Each row is where one point has got to under a steady rotation. How many ticks took it there?
The counts run from 0 to 515.
[-18 -30 -15 -26 -24  17  19  24  -3  37   1   2  19  34  21  13  -5  24
  -4 -29  -2  20  13  -2  27  13 -28  -2 -16  19 -21   5 -13  18 -20]
302
[-37   1  32  -5 -23  19 -16  11 -11  28  10  12 -36  29  -9 -28  16 -26
 -16   7 -14 -19 -16  -3   5  23 -34  24   9  26  -1   4  -3   2  18]
489
[-37 -40   0  13 -31 -20  16   1  -7  -1  10 -26 -10  14  -9 -21  13 -23
 -22 -26   1   7  28   0  41  19 -29  -5 -16 -11  24  11  11 -14   1]
347
[-28   4  11   4 -16  27  -9  22 -27  23   6  23 -12  -9  -8  14  28 -35
   9  18 -15  13  -3 -45   6  45 -22  -5   8  29   8  -2  -8  -4   6]
318
[ -9 -27  -3   5   7  14  22  11  17  -1   0 -43   4  -5 -36 -29  30  50
 -12   6   5  23  37   7  -3 -19   7 -21 -13  -2 -13  16   1  -3 -11]
169
[-19   4   1   2 -19  53  -9  25   4  20  15   1  -4  24 -39 -15   6   2
   1  34   2 -28 -14   2 -37  -8  10   8  -4  28  -7  23   4  21  -7]
265
[-39 -37  19 -13 -28  11 -18   6  -7  31   0   1  -8  20   6 -19  -4 -36
   2  -8   5  -3  -2 -17  21  54 -32  10   4  25  -1  -5   1  -5   0]
78
[ -2  10  16 -50  17  -1   9  -7  -9  12 -10   7 -11 -40  19  10  10 -13
 -10 -10  -5  32  15 -48  34 -18 -16   3  -2  15 -27 -20 -11  -9  -9]
187
[-10   6   4 -26 -11 -10  36 -43  10  26   2   5  -8   8  10  23  -5   8
 -17 -36 -31  15  23  -5  37 -25   0 -14 -22 -11 -21  19  -9   7 -18]
60
[  3  20  -9   8 -31  -9  33 -41  14  35 -10  -4  18 -20 -18   8 -14   4
  28 -11   1  -9  18 -23   0   2  30 -12 -10  -6  10  32  34  21 -22]
102
[ 11 -18 -23 -12  14  21  12   0  16   5  -2 -19   1 -25 -23  -1 -24  14
   4   5   4  32  21 -17   7 -45  41 -11 -28  -1 -38  15  11   9 -18]
1
[ -7 -12  -8 -25 -13  14  21   0  24  32   0  -2   3  29  22  10  -1  44
   3 -25 -10  24  23   1  25 -17 -18  -7 -13   3 -41   0  -8  19 -36]
299
[  1  54  -2  31 -19   7  12  19  11   3   8   0 -33 -11 -14 -16  49  21
   8  17 -12  -2  19 -21 -12 -33 -14  15   9 -11   4   0  23   5  -8]
154
[-11  -6 -27  47 -14  23  -2  21   0  -9  17  -1 -28  -9 -44  -2  -5 -29
  10  22 -13  21  14 -23  -1 -11  34  -3 -20 -12   2  24  21   1   6]
279
[-21   9  41 -14  -8  26 -28 -31  28  26   2   1 -30  -8  -8 -17  22 -19
  20  34   1 -14  -5 -30 -14  16  -5  -4  19  14 -26 -17   2  -5 -25]
85
[  5  17 -25   9 -13   1  -1 -15  10   2  -1   6 -31 -24  -5  20  -9   1
  18  -8 -30  34  24 -24  45 -31  11 -27 -10 -17 -17  15  24   6 -25]
285
[-32 -36  23   7 -11  -3  -4 -12  29 -11  16 -37 -31  13  -5 -39  30 -14
 -22   0   8   5  29  -2  24  -4 -22  -5  -7 -18  -9  -9   5 -22 -19]
351
[-22  25  10  11 -26  25  23 -12   5  16  18  12   4   6 -33   8  16 -42
  -5  26   1 -36  -3 -29 -41  -4  25  10 -14   4  15  19   4   9  -4]
95
[  3 -15  -7 -21 -11 -11   4 -18  18  33 -14  -1 -14 -11  18 -17 -50  -9
  17 -31  10  17   8 -20  37 -13   7  28 -12  -4 -36  -3  27  12  -9]
243
[ -2   4 -21  42  -7  15  -5   4  16  -7  13  -1 -40 -19 -35  -3  -1 -15
  15  24 -19  28  20 -23   5 -28  34 -10 -17 -25 -15  14  23   0  -6]
281
[-15  33  -1   1 -27  -2  53 -16 -20  30   4  17  18  -7 -18  35  24 -10
 -10 -11 -24  -6  15 -29   1  10   7 -11 -15   6  25  32  -3  10   2]
331
[-16 -18  -8  15  -5  18  31  27   6  -4   9 -37   5   9 -41 -27  39  37
 -24   9   2   9  32  12 -11 -23   1 -11 -17   1   4  24  -1   0  -4]
167
[  5   4  -7  -5  -8  39 -10  -6  13  34 -10  -5   7 -18 -39  -5 -12  27
  36  26  -4   4   0  -9 -20   2  36 -25   1  23 -19  31  20  23 -21]
270
[-11  -6  27 -19 -13  -8  -7 -18  10  52 -17   6 -32   1  20 -26 -10  12
  18 -24 -12  14   3 -12  35  26 -27  22  16  13 -29  -7   9   7   3]
483
[-21 -39   2  -1  16  10   2  30  -8 -18  12 -21 -20 -17 -17 -21  22 -32
 -26  13  10  37  26 -28  19  -8  -5   7 -16  -1 -13 -13 -11 -27   8]
180
[ -7 -16  -4 -52  -5  32  -5   3  14  16  -2 -13  28  -6  13   6  -2  10
  10   5  27   3   9 -23   4 -14  -9 -18  -8  25 -30 -14   0  12 -56]
130
[ -2  16 -29  -1 -24  -3   4  -4 -10   3   3  12 -23 -10   4  31 -11 -10
   2 -20 -34  29  17 -20  55 -31  -5 -23 -15 -11  -4  19  18   9 -22]
287
[-29 -41  18   6 -11   5  24 -10  38  28  14 -16 -14  43   4 -28   3   4
 -14 -15   8   7  26   5  -1   2  -1  26 -20 -15 -38  -5 -12  -1  -5]
69
[ -8 -16 -11 -55  -9  31  -1  10   5  18  -6  -7  37  -6  13  13  -8   3
   9   1  25   1   6 -29   5  -7 -12 -15 -11  31 -23  -9   2  12 -51]
131
[ -7 -27 -38   4  -8   7  11  43 -20   2   5   6  -8  -3   0   4 -33 -32
  -9 -19   1  36  13 -30  36 -17   4  25 -30  -1 -12   3  11   4  12]
8
[-24   1   9  -6 -15  23 -14  21 -26  28   0  19  -8 -13  -4  16  22 -27
  16  15 -13  18   1 -45  13  50 -23  -9  13  32   6  -5  -7  -1   0]
317
[ -4  12  -8  -2   6  19  -3  39   4  -7  13   7 -36 -12   8 -12  10 -29
  -7  13  14  17   6 -42   4 -45  -7  40  -9  -6 -30 -33   7  -4  -5]
421
[-18 -15   8  35   1  32   1  12  -2  19  10  -6 -22  -8 -51 -19  21   4
  10  33 -15  24  11 -15 -25  26  28  -6  -4   8 -10  24  -3  -1  23]
40
